In the data rows, zero lies at 4.5, halfway between 4 and 5.
Here is a table of points, one per row:
[6 9 6 6 7 3 3 4 6 6 4 3 6 6 5 5 6 2 6 7 5 4 3 4 3 5 2 2 6 4 3 6 4 3]
[5 5 7 8 6 8 3 3 5 3 5 4 6 3 7 1 5 3 2 0 4 6 4 4 1 5 2 3 5 7 5 2 6 3]
[4 6 4 5 3 4 3 4 3 4 4 5 5 4 5 4 5 4 5 3 5 3 3 6 5 5 5 4 5 3 6 5 5 3]
[3 6 3 1 3 7 4 2 5 4 7 5 4 6 3 5 6 2 4 6 7 6 4 5 4 4 1 4 4 2 7 4 7 3]
[2 1 6 7 7 6 3 5 8 4 2 5 3 3 7 2 4 4 1 8 5 1 3 7 5 1 6 5 5 1 3 3 2 4]
[5 4 1 4 5 6 7 5 4 3 4 5 3 3 4 0 3 7 7 8 7 5 0 6 0 3 9 1 0 8 3 3 5 7]
[5 6 4 5 4 5 3 4 4 4 4 6 5 5 4 3 6 3 5 4 4 3 3 5 5 5 5 4 5 3 6 5 5 3]
[0 4 4 5 9 6 1 1 0 5 6 2 1 8 4 6 4 2 6 4 8 6 9 5 7 7 6 2 3 6 3 6 5 0]
[3 5 6 5 4 4 4 5 4 1 4 4 5 4 5 5 4 6 4 6 4 2 4 5 7 4 4 5 3 5 5 3 5 4]
[6 3 4 4 3 4 7 3 4 5 4 2 4 6 3 4 3 3 5 5 4 6 6 3 5 5 6 4 5 3 4 6 5 4]
[4 6 5 4 6 6 3 2 3 4 2 5 5 0 0 7 5 3 4 4 2 3 4 5 3 4 2 6 1 9 6 5 5 5]
[5 3 4 4 3 4 5 5 6 5 5 5 6 4 5 4 4 2 5 4 5 4 6 4 5 5 8 6 5 4 6 4 4 4]
[6 2 6 7 3 3 1 9 4 7 3 5 6 4 2 3 9 5 2 3 4 5 5 2 6 4 4 0 5 2 6 4 6 5]
[4 5 4 5 3 5 3 4 4 4 5 6 5 5 4 5 6 4 5 3 5 3 2 6 5 5 4 4 5 3 5 5 4 2]
[5 6 4 5 3 5 3 3 4 4 4 6 5 4 5 4 6 4 6 4 5 3 3 6 5 6 4 4 5 4 5 6 4 3]
[3 6 5 7 5 5 5 6 5 3 8 4 3 7 4 4 8 6 3 6 1 1 6 6 5 4 5 6 3 7 5 2 6 5]
[6 3 4 5 4 3 3 3 6 6 5 6 4 2 5 8 8 2 7 6 4 1 2 6 4 6 5 2 6 3 3 5 5 2]
[4 0 2 7 3 1 9 3 1 6 4 2 5 6 3 7 6 4 0 3 3 8 5 5 3 7 2 3 1 2 7 4 2 8]
[7 6 5 6 5 3 6 5 4 5 5 2 2 7 1 4 3 4 3 6 3 6 2 1 3 2 6 5 5 7 0 4 2 5]
[5 2 4 5 3 4 5 4 6 6 4 4 5 5 3 6 4 4 5 4 4 7 3 4 6 4 6 5 5 4 6 4 5 5]
[3 6 5 6 4 4 3 5 3 2 5 5 4 3 4 5 5 6 3 6 4 3 4 4 6 4 4 7 3 4 4 4 4 3]
[4 3 3 5 3 5 5 6 6 6 5 4 5 5 5 6 5 4 6 3 5 6 4 4 5 4 6 5 5 5 6 4 5 5]
[5 5 5 4 7 5 5 3 3 3 5 7 5 4 4 4 5 4 3 4 6 2 5 5 5 6 3 4 4 5 4 3 5 3]
[5 4 4 5 3 3 5 4 6 6 3 4 5 5 4 4 4 5 5 3 4 6 5 4 4 4 6 4 6 4 6 5 5 5]
[5 3 5 4 5 5 7 4 5 3 4 4 4 3 4 5 4 4 5 4 6 5 6 3 4 5 5 4 4 5 3 4 6 6]
[4 5 4 4 6 6 4 3 3 3 5 6 4 3 6 5 6 4 4 4 6 3 5 4 5 5 3 5 4 4 4 4 5 4]
[5 4 5 4 5 5 7 3 5 4 3 4 4 4 5 5 5 5 5 4 5 6 6 2 5 4 5 5 5 5 4 4 5 6]
[6 5 2 3 2 4 4 5 7 6 4 4 2 4 5 4 6 4 4 2 5 7 4 5 4 3 6 6 5 3 5 4 5 5]
[9 6 9 2 5 9 3 2 2 9 9 5 3 6 4 4 5 7 3 4 4 6 2 4 9 6 5 5 4 5 9 7 2 3]
[1 5 8 6 2 3 6 6 7 7 4 4 2 4 1 4 4 7 6 6 1 6 9 5 3 5 4 5 2 1 3 4 1 5]
[5 3 8 5 5 4 3 2 7 1 1 4 2 4 7 8 5 7 5 7 3 7 6 4 1 7 3 8 6 7 6 3 1 7]
[4 3 4 6 4 2 5 4 6 4 6 3 5 4 4 6 3 7 3 6 4 4 5 3 5 3 6 5 3 5 5 4 4 7]
[6 3 4 5 3 5 7 6 5 5 4 3 4 5 4 5 5 4 6 3 6 5 5 4 5 4 5 4 5 5 6 5 5 5]
[5 4 4 5 3 4 5 5 6 6 4 4 5 6 4 5 4 4 6 4 5 6 5 3 5 4 6 4 5 4 6 5 5 5]
[5 7 4 3 5 5 7 5 9 5 8 2 5 6 4 3 4 6 2 7 3 5 7 9 1 5 8 3 7 5 5 7 5 3]
[6 3 3 4 3 5 5 5 6 6 5 5 4 4 3 5 4 5 5 5 4 6 5 4 4 5 6 5 6 5 5 5 5 4]
[3 5 5 6 5 3 4 5 4 2 5 5 5 4 4 6 5 7 3 6 5 2 4 4 6 5 4 5 3 5 4 3 5 3]
[4 4 6 7 4 2 3 5 4 6 5 7 8 6 5 2 3 8 3 7 8 3 4 8 7 6 3 9 6 7 2 7 8 8]
[6 4 5 5 3 3 7 7 5 7 4 2 6 5 5 6 0 3 5 6 5 7 3 4 4 8 7 5 4 4 6 7 6 2]
[4 6 4 2 2 6 4 2 2 3 6 7 5 5 7 3 6 3 4 7 3 5 4 5 6 7 4 3 5 2 5 5 6 4]
[3 5 7 5 7 1 8 4 7 9 5 5 9 3 8 4 4 4 6 3 7 7 6 4 0 0 2 4 5 6 5 4 4 4]
[5 4 5 5 3 5 4 4 3 5 5 6 6 5 5 5 5 4 6 3 4 2 3 6 5 6 4 4 6 4 5 5 4 2]
[5 5 3 5 4 5 3 4 3 4 5 5 6 5 4 5 6 4 6 3 5 3 4 6 5 5 4 4 6 4 5 6 4 3]
[6 6 5 3 2 7 2 3 3 5 4 3 7 4 5 6 4 6 7 3 2 4 3 7 7 4 5 2 3 2 1 3 7 4]
[6 4 5 4 2 2 4 6 6 5 5 5 4 5 2 5 4 4 6 3 5 7 6 6 4 5 4 4 5 4 5 4 4 5]
[4 7 6 2 5 4 3 9 8 2 8 5 9 3 6 6 3 5 4 1 1 9 7 5 8 6 6 0 2 4 0 8 2 7]
[2 5 5 3 5 8 6 2 5 4 4 9 1 4 6 9 1 1 4 5 4 2 6 2 0 3 5 4 7 7 4 8 3 7]
[5 2 4 6 1 7 3 3 6 4 5 3 3 6 6 1 5 2 6 1 4 4 2 7 4 6 5 3 5 7 5 3 6 3]
[4 6 5 5 7 6 4 3 3 3 4 6 4 3 5 5 5 5 5 4 5 3 5 4 5 5 3 4 5 4 4 5 6 4]
[5 3 4 4 6 5 7 4 5 4 4 4 4 4 5 6 4 5 4 3 6 5 6 3 5 4 5 5 5 5 4 3 5 5]
[3 0 8 0 7 7 4 8 8 2 6 1 4 7 2 3 7 6 6 1 8 5 0 3 0 7 4 4 6 0 5 8 0 9]
[4 5 4 8 5 3 2 4 2 2 6 4 4 5 5 5 4 7 5 6 5 4 4 4 5 5 4 5 2 5 5 4 4 3]
[3 7 6 1 6 6 3 4 0 6 4 5 7 5 8 4 5 3 3 5 4 5 7 3 2 6 4 5 3 5 3 2 8 4]
[6 5 3 5 5 4 2 5 3 1 3 5 5 5 5 5 4 6 3 6 4 2 5 5 4 2 4 6 3 4 4 4 4 4]
[3 7 4 5 4 4 2 5 3 3 4 5 4 3 4 5 5 8 3 4 3 2 4 4 4 4 5 5 4 5 4 3 3 3]
[5 5 5 4 2 3 6 4 6 5 3 5 4 5 3 4 4 4 5 3 5 6 4 5 5 4 6 4 5 4 6 5 5 5]
[1 5 7 6 4 4 5 6 1 7 6 7 5 5 0 0 2 5 5 5 5 9 1 4 5 4 7 9 9 7 0 0 4 9]
[3 4 5 3 7 2 7 7 3 7 4 5 1 1 9 2 4 2 6 5 5 3 4 8 5 6 3 6 3 5 4 9 7 1]
[2 6 6 5 3 3 4 3 4 2 4 2 3 5 6 5 3 6 4 6 4 1 3 7 7 4 4 4 4 4 4 3 6 7]
[5 6 5 4 6 5 4 3 3 3 4 6 5 3 5 4 6 4 4 4 5 3 5 4 5 5 3 5 4 4 3 4 4 3]
[5 6 2 6 5 9 7 6 3 4 6 1 5 1 2 4 5 0 8 5 7 3 5 7 5 4 0 3 6 3 8 4 4 5]
[5 4 4 5 5 3 6 4 4 6 4 5 3 3 2 4 4 5 6 2 2 5 3 2 3 6 6 5 6 2 5 6 6 3]
[9 3 1 3 5 5 5 6 6 5 1 5 6 8 5 5 4 5 4 5 3 6 5 7 4 0 4 4 6 6 5 5 5 5]
[8 2 1 5 8 5 2 6 5 6 2 6 8 7 7 3 4 1 5 6 0 2 6 8 4 3 3 5 4 1 6 5 5 2]
[4 9 3 4 3 6 5 5 3 7 1 2 5 6 5 5 7 2 5 6 5 3 3 4 6 5 5 5 6 4 5 6 4 3]
[5 4 5 4 8 3 5 6 4 4 5 6 3 5 6 6 4 4 4 4 4 6 7 3 4 3 5 3 6 6 7 3 7 9]
[3 1 3 2 5 1 4 6 6 3 5 3 2 1 6 1 1 9 7 6 1 6 6 3 4 0 2 3 7 9 3 5 0 3]
[6 4 6 4 5 6 7 3 5 6 5 5 4 4 5 5 4 6 4 4 6 6 6 2 6 4 5 4 4 5 6 4 4 7]
[5 3 5 6 4 2 5 5 5 3 5 3 4 6 4 6 3 6 5 6 5 4 6 2 5 3 6 6 2 6 4 4 4 6]
[5 4 1 4 7 7 7 4 7 6 2 6 3 4 5 4 3 5 4 5 6 6 5 2 6 6 2 6 3 5 3 4 3 7]
[4 6 5 6 4 4 1 5 3 3 5 5 4 4 5 5 5 7 3 5 5 1 5 4 4 4 5 4 3 4 4 3 4 4]
[4 6 3 4 5 4 4 5 3 5 6 6 6 6 5 6 5 2 5 3 6 3 4 7 5 5 5 3 6 4 6 5 3 3]
[6 4 0 4 5 5 5 6 6 6 2 5 3 4 5 3 1 6 3 8 6 4 5 2 6 6 3 7 2 6 4 3 1 8]
[5 3 5 4 5 4 7 4 5 4 4 5 4 4 5 5 5 6 4 4 6 6 6 2 4 4 4 5 4 5 4 4 5 6]
There is one direction along which these points spread out most. Take the direction at right angles to it along which they spread out most. Go by this last direction. For each point below, how far along it does it lie, from 0 to 99? 50 is the average, and the first point above lies past it. One standard deviation of the points above along it is 16.
[6 3 3 4 3 5 5 5 6 6 5 5 4 4 3 5 4 5 5 5 4 6 5 4 4 5 6 5 6 5 5 5 5 4] 64
[5 4 4 5 5 3 6 4 4 6 4 5 3 3 2 4 4 5 6 2 2 5 3 2 3 6 6 5 6 2 5 6 6 3] 66
[5 4 1 4 7 7 7 4 7 6 2 6 3 4 5 4 3 5 4 5 6 6 5 2 6 6 2 6 3 5 3 4 3 7] 46
[5 5 5 4 7 5 5 3 3 3 5 7 5 4 4 4 5 4 3 4 6 2 5 5 5 6 3 4 4 5 4 3 5 3] 37
[5 6 4 5 3 5 3 3 4 4 4 6 5 4 5 4 6 4 6 4 5 3 3 6 5 6 4 4 5 4 5 6 4 3] 54
[4 9 3 4 3 6 5 5 3 7 1 2 5 6 5 5 7 2 5 6 5 3 3 4 6 5 5 5 6 4 5 6 4 3] 62
[6 5 2 3 2 4 4 5 7 6 4 4 2 4 5 4 6 4 4 2 5 7 4 5 4 3 6 6 5 3 5 4 5 5] 69
[4 6 3 4 5 4 4 5 3 5 6 6 6 6 5 6 5 2 5 3 6 3 4 7 5 5 5 3 6 4 6 5 3 3] 63
[3 7 6 1 6 6 3 4 0 6 4 5 7 5 8 4 5 3 3 5 4 5 7 3 2 6 4 5 3 5 3 2 8 4] 39
[6 3 4 5 3 5 7 6 5 5 4 3 4 5 4 5 5 4 6 3 6 5 5 4 5 4 5 4 5 5 6 5 5 5] 69
[6 4 6 4 5 6 7 3 5 6 5 5 4 4 5 5 4 6 4 4 6 6 6 2 6 4 5 4 4 5 6 4 4 7] 54
[2 5 5 3 5 8 6 2 5 4 4 9 1 4 6 9 1 1 4 5 4 2 6 2 0 3 5 4 7 7 4 8 3 7] 43
